Rotation paths and how fast each direction turns (degrees a step):
Each turn is a multiple of 5 degrees from 10 to 175, or 0.
Each row of a path follows its step; steps can be skipped.

step 0: [-27.2 -27.5   5.4  -2.8 -47.4  17.1  23.2 -10.5   5.1   5.5 -25.3 -16.1
 -15.7  -4.1  19.4  -3.5   3.8 -47.4   7.4  33.9  12.6 -24.7  -8.8  -0.9
  36.8 -16.4  32.2  43.5 -17.8  20.7]
step 1: [-37.2 -50.0 -15.5 -16.5  24.9  -5.7 -38.8   2.3   8.7 -36.6  -2.9  21.8
 -32.2   2.9 -13.7  -5.4 -29.6  33.8 -35.3  14.5 -28.4  25.9  10.4  -6.2
  16.5  -4.2  17.3  10.4 -15.6 -13.2]
step 2: [-63.0 -24.4  20.2  13.7  -0.9  25.5  50.8 -27.5 -21.5  11.7  19.8  -1.5
   8.3 -13.0  22.1   3.2 -14.2  -2.7   8.4   0.3 -13.6 -10.7 -17.3   4.5
  31.2  22.9   9.4 -13.5   8.7  48.1]
step 3: [ -0.2  -8.2  23.2  19.5 -11.2  -4.2  13.6  -3.1 -21.6 -24.1 -38.8   0.8
 -42.0   0.4 -26.7 -32.9 -13.9  53.2 -27.4 -18.5   0.3  42.0 -18.4 -38.3
  -0.1   9.8   5.8  21.8  14.5 -11.2]
step 4: [-28.4  14.8  -7.4  23.3 -22.9   1.8  35.2  21.0 -19.2  -7.8  54.9   2.3
  28.8  30.9 -23.9  -0.3 -24.3  28.7  19.3 -16.0 -42.4 -27.6   9.2  14.9
  -4.4  26.0   6.1   3.8  24.5   9.5]
step 5: [ 19.9   7.8  47.9 -16.6  -6.9 -38.9  33.1  -2.7  14.4   1.7 -12.9 -27.2
  -1.5  -5.9 -20.9  -7.1  -7.1 -19.8 -16.2   3.9 -14.9   2.4 -26.8 -65.0
 -31.7  28.3  -8.7  12.3  22.3 -16.5]
step 6: [  1.4  -7.9 -36.1   6.4 -48.4   6.1  23.2  57.2  21.1   9.1 -13.1  -8.6
  29.7  18.2 -22.9 -20.6  -1.1   3.1  11.9  22.8 -49.2   1.0  -2.1  29.7
 -19.1 -12.4  -7.5  18.7 -16.8 -12.4]
step 7: [-14.4 -30.6  17.0 -18.1  45.8 -47.1  16.9  -7.5  14.9  11.7   6.2  -9.8
  -8.2  26.8  24.8  21.6  16.4 -43.2 -11.9  -3.2 -39.7 -14.0   7.0 -15.9
  -6.6   7.8 -17.2  27.8 -10.7 -40.3]
step 8: [  7.1 -21.4  -8.2   1.9  -5.3  57.6  45.5  -5.6  33.3   5.7 -10.9  -8.3
   6.5 -22.3  -0.9 -23.5  -1.5 -20.1 -16.6  19.8 -26.3  31.3  26.7   3.2
  -5.5 -44.2 -13.1  12.2 -34.3  21.7]
step 9: [-53.1 -25.4 -16.6  -8.2   8.5   6.6 -12.6 -33.9 -36.1 -14.3  -1.5 -23.8
 -28.2  35.4  17.2  12.7  44.5  17.5   4.7   1.2 -10.2  -0.9  20.5 -12.5
 -10.4 -14.3   5.8  40.5 -15.5 -27.4]
[  6.7   0.1  -6.2  10.3  -7.0  18.5   9.7  -6.3  19.5   6.7   7.0   5.8
  13.7   0.3 -15.0  -1.8  -8.0   6.7  13.4   1.8  -5.0  -5.9  -2.5  15.4
  10.4  -1.0   1.5  -3.1 -12.2  10.3] -> 170
[  2.0   6.0 -13.7   8.0   4.0  11.0 -14.7   9.8   1.1  -4.2  -6.9  -0.5
 -13.0   6.0  -6.6  -4.8  -4.7   6.9 -10.5  18.7  -7.2   7.4   7.8  10.4
 -18.6   9.1  -7.6   4.9   4.4  14.0] -> 145
[  7.2 -11.0 -11.0 -13.9  -2.2   1.4   8.3  17.1   2.6   1.6   6.5  -1.9
  -7.3 -17.6 -10.9   1.5 -13.3   7.1   3.1  -3.6  12.7  17.8  15.2  -5.5
   6.5   0.5 -10.4  -1.3   0.2  -8.4] -> 155
[-21.2 -12.4  -4.9  -0.5   7.3  -5.6   7.9  -2.8  18.1  -5.2  -9.4   8.5
 -16.7   1.3   2.7  -3.8   1.1 -13.2  -0.5  -3.0   0.7   5.7  -5.3  16.6
  -0.2 -14.7  -8.5 -13.9   2.4   0.3] -> 55
[  0.6 -11.4 -20.5  22.8 -11.5   0.6   0.5   6.1   5.1  -8.5   4.3  14.3
   1.0  -3.7   1.8   7.3  17.8   6.4  -7.4   0.1   8.7  -1.4  -9.8  -7.9
  -3.7  -2.0   6.5   8.8   2.3 -13.8] -> 130
[ 11.1   3.0  -8.4  -8.4   9.3  23.3   1.2   0.3   5.2  -8.0   7.3 -24.8
  -6.7  -1.9  10.3  -2.4   7.9  -1.2  -0.6 -11.8  -6.0  -7.0 -12.0   6.4
  -5.8  -2.4  -5.3  -0.9   0.7 -15.7] -> 25

step 0: [ 17.5 -14.6  43.6   7.3  19.5  -3.0  18.2  34.1   7.1 -44.0  11.1 -12.3
  -0.2  32.7  38.5  28.8  32.8  13.0   5.6 -20.2  29.5  -5.5 -28.8  40.9
  -4.6  17.6  17.3 -22.8 -30.1  10.3]
step 1: [ 25.5  14.4  -1.5   1.2 -10.2  14.9  16.3  52.9  11.2  51.7 -14.2   5.6
 -29.8   8.8  46.0  -0.5   5.4 -23.3  12.2 -10.9 -19.6 -15.3 -44.6  20.5
  -7.0  44.2  10.1 -15.8  22.5  13.8]
step 2: [-32.1 -23.6  13.6  -5.9  -2.4  15.8 -41.7  44.3 -18.7 -18.1 -28.7  30.9
  31.7   1.9  38.4  13.3  33.6   8.0  11.4 -16.1   1.9  -4.0 -10.6  35.4
 -10.6  10.1  31.0 -21.3   2.0  44.3]
step 3: [ -0.9  25.2 -24.9  47.7   4.8   4.0  28.4  47.7 -32.1  -5.5  13.1  26.2
  -3.9  26.3   4.7 -34.9   7.3  -9.7 -19.4  15.7   8.2 -10.6 -17.7  33.3
  -3.0  31.1  19.8 -30.6  42.1  21.5]
step 4: [-12.2   3.8  38.4   9.8  -1.6  -9.3  18.3  30.7 -17.0 -11.4  -7.3  23.2
  34.1  38.7  -2.1  46.7   9.9  10.5  10.5 -27.6  24.2  37.6 -45.3   3.0
  28.6  29.4  10.5 -32.1  -1.4  24.9]
step 5: [ -9.7  46.0 -29.0  -0.8   2.0  37.7   6.4  38.2   5.2  21.4 -16.9  12.2
 -19.1   4.3  -2.5   5.0   9.1 -19.9  22.6  37.8   3.7 -19.4 -46.4  -1.8
  41.0  34.7  10.5 -19.2   2.4  42.5]
step 6: [-37.8  21.9   4.5 -28.1  -5.5  -6.5 -42.5  43.0 -34.4 -10.1  -2.9  34.9
   1.8   7.8 -17.3  -3.1  31.8  15.9  16.6 -38.8  41.2   9.9   5.9   5.8
  17.8  35.0  25.2   6.2  -5.9  30.6]
step 7: [ -5.1  31.8 -18.1  54.8  -5.5   0.5   7.2  37.9 -41.2  14.6  16.4   7.2
 -29.1  11.5 -14.0  -5.4  -3.4  33.5  -4.0  45.7  16.1   5.9   0.7  18.9
  11.2  46.8  -1.4 -15.1 -32.9  21.2]
step 8: [-18.3  20.6  -2.2 -19.5  12.0 -32.9  16.6  43.2   4.7 -21.5  15.3  -1.7
 -12.2  35.4  16.7  63.8  19.5  41.3  16.3 -20.3  33.6  -5.5 -16.5 -12.9
  16.6  31.5  11.1   0.2 -23.5  -1.5]
step 9: [ 36.7  38.8   0.4  -6.4  17.6  11.1   0.4  37.8   4.7  25.4 -18.4  -9.9
 -63.5 -12.8  23.9  -3.8  11.3  -5.9  19.8  13.3  20.6  -8.7 -13.4  24.4
   5.6  26.0  21.9 -11.1 -47.6  34.4]
[  4.3   3.7   5.4  -1.2  -6.5  -9.6  -9.3   0.8  -2.6  20.1   9.2  -3.8
  -7.7   9.1 -11.3   0.2  -6.3  -6.2  -6.0 -10.4  -8.1  22.4  -6.3   2.0
 -18.0  -5.3  -4.9  -7.1  -6.1  15.7] -> 130
[ -2.1  -1.8  -6.0  -6.9  -0.2  -5.3   2.1   1.5  10.7   1.7   6.8 -15.4
  -5.1   4.9  11.3  -7.8   7.5   4.2   6.5   6.4   6.3   6.5  13.9  -7.3
 -13.2  19.3  -2.4  12.1 -24.9  -6.4] -> 35
[  0.5  16.1  -8.7 -14.2   7.7  -1.4   1.9   0.4  -3.5 -18.3  19.0  -7.2
  -2.6   2.7  -1.3 -12.5   7.6 -16.0  -7.3  -9.2   3.1  -4.9  -4.9   7.3
  -0.9 -13.6  17.6   1.4  -4.8   0.0] -> 125
[ 10.5   7.2   4.0  14.9   6.5 -16.9  19.7  -7.3  10.7 -10.4  11.2  -8.2
   1.0   8.9   6.1  16.0   0.5  -0.2   3.0   5.5  10.2  11.8 -10.4  -4.0
   6.3  -3.2  -8.7  -9.2   4.5  -3.8] -> 90
[ -2.6  -7.0 -11.9 -17.7  -1.2   6.8  11.3   0.5  -9.9  -1.5  -2.7  -5.8
   6.8  -0.2 -12.4  -5.8  13.9   1.9  -6.7  11.7   1.3  25.5  -3.5  -1.4
  15.7   5.8  -7.8   3.9   9.3   8.1] -> 35

step 0: [-21.5   6.6 -39.4  13.9  33.9  32.1   7.2  35.7  45.7  21.8 -40.8  27.3
 -12.9  12.0  -4.7  44.9  23.9 -18.9  -1.0  38.8   3.8 -22.9  -4.9   0.5
 -40.7   2.2  15.2  21.5   5.9 -29.0]
step 1: [ 33.4 -25.6  24.1  42.0  24.5  -4.2  -7.5  13.6  21.1   1.6   6.8 -48.9
 -68.8  13.1 -25.1 -13.5  26.5   0.0   1.5  -0.9  30.7 -13.4 -29.5 -26.3
  13.1 -26.4  33.2  -3.6 -16.1  -3.6]
step 2: [ 19.8  24.2  30.8 -12.9  11.3  47.6   0.1  -9.0  34.4 -15.6   9.8 -21.6
  -6.8 -14.3  21.7  -3.0  28.6 -28.8  -2.9   5.2 -51.4  11.1  60.4 -31.3
  25.3  21.7  24.0  15.6 -29.4   6.4]
step 3: [-15.8 -10.5 -22.2  13.9 -41.6  24.4 -44.7  10.1   9.1  -3.8 -13.9 -15.0
  55.7  47.8 -34.4 -11.6  20.3 -32.7  -4.6  18.2 -21.0   2.7 -31.6  -6.6
  31.3   8.0  33.9  28.1  11.3  -5.4]
step 4: [  7.0  16.3  -5.2 -19.3 -12.0  -5.0 -13.4 -13.2  -1.2  -8.8 -22.9 -13.0
 -22.1  47.7   1.1  39.2   4.3  14.9 -31.4  29.5  48.5 -36.9  18.9 -34.5
  45.7  18.0   0.5 -37.6  21.2  37.0]
step 5: [  4.4  27.4   6.2  19.3  -9.8  34.1  -4.2 -75.6  29.7  -2.0 -20.4 -32.9
  23.3  -2.5 -18.3  25.7 -16.7  10.0  28.0 -24.4  32.0 -12.0  31.8  33.0
 -12.4 -25.3  17.3   9.7 -27.5  12.7]
step 6: [-65.4   4.0   1.4 -19.0  -3.4 -32.7 -13.1  18.4   0.6  13.6  -1.8 -45.1
  -9.1 -14.7 -30.6  17.3  24.2 -16.2  13.6   4.5 -12.2  -9.2  21.7  66.6
  40.3  18.0  12.4 -11.8  -7.3 -22.4]
step 7: [ -1.3   1.5  15.7  -2.0 -19.2  18.1   1.2  36.7  15.0  49.3  12.4   4.6
  -8.8  23.8 -23.8  25.9  35.5   6.1  -9.8   5.8   7.4  -9.1   6.4  19.9
 -64.3  36.4   9.7 -16.2   3.4  66.5]
step 8: [ -0.2   7.7  54.1  -2.5 -34.8 -12.8 -18.2 -38.2  12.8 -17.8   0.2 -14.7
 -20.5 -16.0  -8.3 -27.1  68.1   7.0  24.1  -5.3  28.6   6.8 -34.0  -9.1
   0.3 -12.1 -47.5  18.5 -14.2  23.3]
step 9: [ -5.4  24.7  23.7 -31.9  -1.3  13.1 -39.3  17.0  -3.9  -9.0 -24.2  28.7
  31.7 -79.5 -22.6 -21.5  -9.3 -19.2  10.8  28.0  -6.6  14.8  27.7  -2.3
  22.6   5.0  10.6 -25.8  -4.3  37.3]
[  6.3 -13.1 -10.1   0.5  11.3   3.6   5.6   2.9  -8.7  12.2 -16.1   2.7
 -11.9  -6.8  19.4 -14.6  -9.8   4.5  -5.9   1.6  -7.9   2.9  -4.2 -11.2
  -4.3  -5.1   2.6  14.5   5.6 -13.6] -> 20
[  6.2   6.5   4.9   2.8   9.6   4.0   3.5   3.6   3.9   1.5  -8.2  13.9
  -3.2   4.2   9.2  20.7 -10.7  -0.8  -2.7  -8.6 -15.0   5.4  12.4   0.6
  -2.6   4.9  -2.0   9.5  -2.7  28.4] -> 145
[  1.6   0.5   5.1  15.9 -15.3  -0.4  -1.7   8.3  -2.6  14.5   3.7   0.0
 -12.9   0.0  -6.2   7.7  16.1  10.0   4.2  -7.8 -16.5  18.8  11.1  -8.5
  -3.7  -3.7   0.3  -9.4  -2.3 -12.3] -> 65
[ -0.6  10.7 -15.8  -7.4   0.8  18.7   3.6  -0.8  -1.6   1.4   8.8  11.2
  -0.3  -0.6  -6.7  -9.9   0.2  -3.4   0.5  13.4   8.9  11.8  18.1   0.5
 -19.1  -9.3  14.4  -3.6   5.5   5.7] -> 160
[  3.7  -2.0   8.2  -7.4  -4.7   6.4 -23.0  11.6   1.7  -5.2  18.5 -11.8
   3.3  -5.5  11.1  -1.0  -0.3   2.9  -6.2  14.4  -1.0  15.8  -8.4 -12.3
  -2.7   2.1  -5.6  13.8  -5.8   8.4] -> 60
[  5.0  12.5   6.1 -16.9   7.9   1.3   0.9  -1.8 -12.9   9.8   9.6  -6.8
   4.7  -9.9  -7.8  -3.3 -10.6   0.0  17.3  -5.2 -16.8  -4.6   2.2   0.6
  11.4  -4.2  14.9   4.2 -16.9  -4.9] -> 100
[ -0.5   5.6   9.3   0.7   3.4  14.7  12.4  13.6   2.4 -13.9  -1.5 -25.3
  -5.3  -0.4   7.4  -2.1  -7.0  -1.5   2.6  -8.4  -6.9   8.2  -5.8  14.9
  -4.2   0.8   6.5 -10.4  18.1  -1.2] -> 80
[ -1.0   1.8 -11.0  11.8   2.4   1.1  -9.4  -8.5  -4.7 -12.2  -5.0   2.6
  11.0 -18.7  16.1  -3.9  14.4  -5.3  -9.8  -1.0 -10.1   7.9   4.7  20.4
   6.6   1.1   6.2  -4.6 -13.6  -2.1] -> 110

step 0: [ 38.9  32.0  10.1  17.2   6.4  27.6  -1.2   7.4 -10.0 -32.7   1.8 -11.8
  68.1   6.5 -16.8  -9.6   5.3  33.8 -13.9 -22.2 -11.2 -30.6 -43.8  47.9
  -4.6  -0.9   3.4  12.0   6.9  -0.3]
step 1: [  8.5 -35.5  -3.9  10.7  20.2 -25.0 -16.0 -10.2  42.0 -60.7   3.4   0.3
 -11.8  23.6  35.6 -28.1  -8.5 -10.0  -0.6  -7.2  23.8 -39.6 -25.9   7.1
 -11.1  -1.4  21.7  15.4  49.5   0.9]
step 2: [-38.9 -15.3  12.3  14.1   5.5 -21.5  21.9  28.1  -7.1  20.5  20.3  -9.8
  -8.2  50.5   5.5 -24.9  -2.3 -46.8 -19.3 -45.2  -3.3   2.6  17.1  -5.9
  37.6 -20.6  26.3 -18.6  22.0  31.7]
step 3: [-17.2  30.4 -41.0   2.3  -1.5   2.9  -3.3   3.9 -12.5  47.7  -4.7 -36.2
  30.4  12.2  -8.9 -10.1 -23.2 -15.8  10.8  -0.6 -44.5   9.2   6.1   2.2
   7.1  65.9  33.1   3.4  25.8 -18.9]
step 4: [-22.3   6.3 -33.4 -14.8  -5.7 -27.9   5.4   1.0  16.9  12.0   1.9   5.1
 -54.6 -47.2  23.4 -20.0  10.5 -10.6  26.4  60.9   3.3  13.3  23.6 -16.2
 -20.5  12.5   5.7  -0.1  22.8 -35.7]
step 5: [-20.9 -13.5   0.4 -17.9  -1.1  -9.6  28.8 -17.6 -21.3  46.3   9.7  17.5
 -23.1  -9.0  -6.5  10.8   5.8  20.3   6.5  10.5   4.2  51.1  35.0 -32.4
  21.4 -28.2 -35.9   7.4 -51.9  24.8]
step 6: [ 45.1  21.1   0.0   0.4 -23.4  22.7  -9.3   1.4  -8.5  18.1 -40.3   6.8
  35.2 -33.4 -32.9  43.3   9.6  23.8  11.9  17.4 -12.7   6.0 -24.3  -0.2
  -8.8  19.7   1.5   1.2 -64.0   9.9]
step 7: [ 27.1  -1.4   5.2  -4.8  -8.4  27.9 -37.0 -12.4  28.1 -54.7 -10.8   9.0
 -23.6 -14.7   3.4  23.0  36.7  26.8   8.0  22.5  30.6 -36.1   1.5  32.4
 -28.1 -27.4 -37.7   2.6   7.0   1.1]
step 8: [ 21.8 -33.4  42.7  12.0   9.1  10.1  19.6  -6.7  -5.7 -24.5  27.2  48.5
   5.4  32.4  -1.4  23.2  -8.7   6.4 -24.2 -56.3  20.1 -10.2 -11.7  -1.5
  25.0 -34.0 -29.8  -9.2  18.0  16.8]
step 9: [ -7.4  17.8  24.0  21.6   5.3  11.2 -31.1  10.8 -14.3 -15.1  -4.5 -29.2
  49.9  30.9   9.9  -0.4  -9.0 -24.1 -34.8 -40.1  -7.1 -25.3 -59.5  -5.6
   0.7  35.2  24.7 -18.6   1.6 -10.2]
[ 10.9   8.8  10.7  -1.7   2.6   6.0 -11.8   9.7  12.3  18.2  -8.7  15.4
  -8.9   8.2  12.1  13.6   7.7  13.0  -3.2  -0.6   1.4   5.8   2.4  -1.1
  -2.6   2.3 -14.8  -1.7  -9.0 -12.3] -> 40
[  3.3   8.0  -2.3   5.3  -3.9   5.4   4.4   0.7 -13.8   2.7   3.9  -6.4
   3.3  -2.1  14.2 -12.0 -24.2   4.3  -3.4  16.6  -2.5   2.5   7.0 -15.3
 -10.8 -12.6  -4.5  -9.7 -10.5 -11.9] -> 55
[-13.1  -8.3  -1.3   0.5 -11.0  -0.4 -12.1  -2.9  18.5  14.8  -4.1   2.1
   0.6  -2.1   5.1  -3.2 -14.0  -4.5  -9.3   0.7   0.3  -2.8 -14.0   5.2
  -3.2 -13.1  11.3  10.2 -17.9  14.1] -> 90
[-12.3  10.5   0.7   2.7  -6.7   9.9  21.8   2.5  20.1 -16.3   0.9   4.6
  -0.2  24.1  -4.4  -0.9  -2.1   7.5  -6.5   3.5  -0.6 -11.5  -5.7  -6.9
   0.9   6.8   2.3  -4.7  -4.1  -2.6] -> 45
[  5.2   8.5  -0.2  -5.1 -22.2   4.4   2.2  -4.3   1.3   0.9  11.2  -1.9
  -3.6  -9.8   4.8  12.5  -4.2  -6.4   2.7  17.0  11.8   4.0   0.0  -2.8
  16.1  15.0 -13.3  -0.5  -0.7  18.6] -> 40
[  2.3   2.4   2.6  -0.4 -12.0  12.8  -6.8  -3.3  -0.1  -4.6  -1.5  -5.1
 -14.6   1.4   3.0  -8.3  -1.1   9.0  23.0  12.4  -9.7   2.3 -18.2  18.6
  -6.1   0.2   4.5   5.8  12.1 -10.2] -> 115
[ 21.0  -5.3   0.8 -14.0 -10.7   9.3   0.9  -2.7 -11.8  -1.2  14.2  -0.8
  -5.5   5.4   5.7   1.4  13.0   2.1 -13.9  -6.6  -5.9 -19.7  -4.4  -8.3
 -11.9  -4.4   6.2  11.8  -2.5   5.4] -> 45
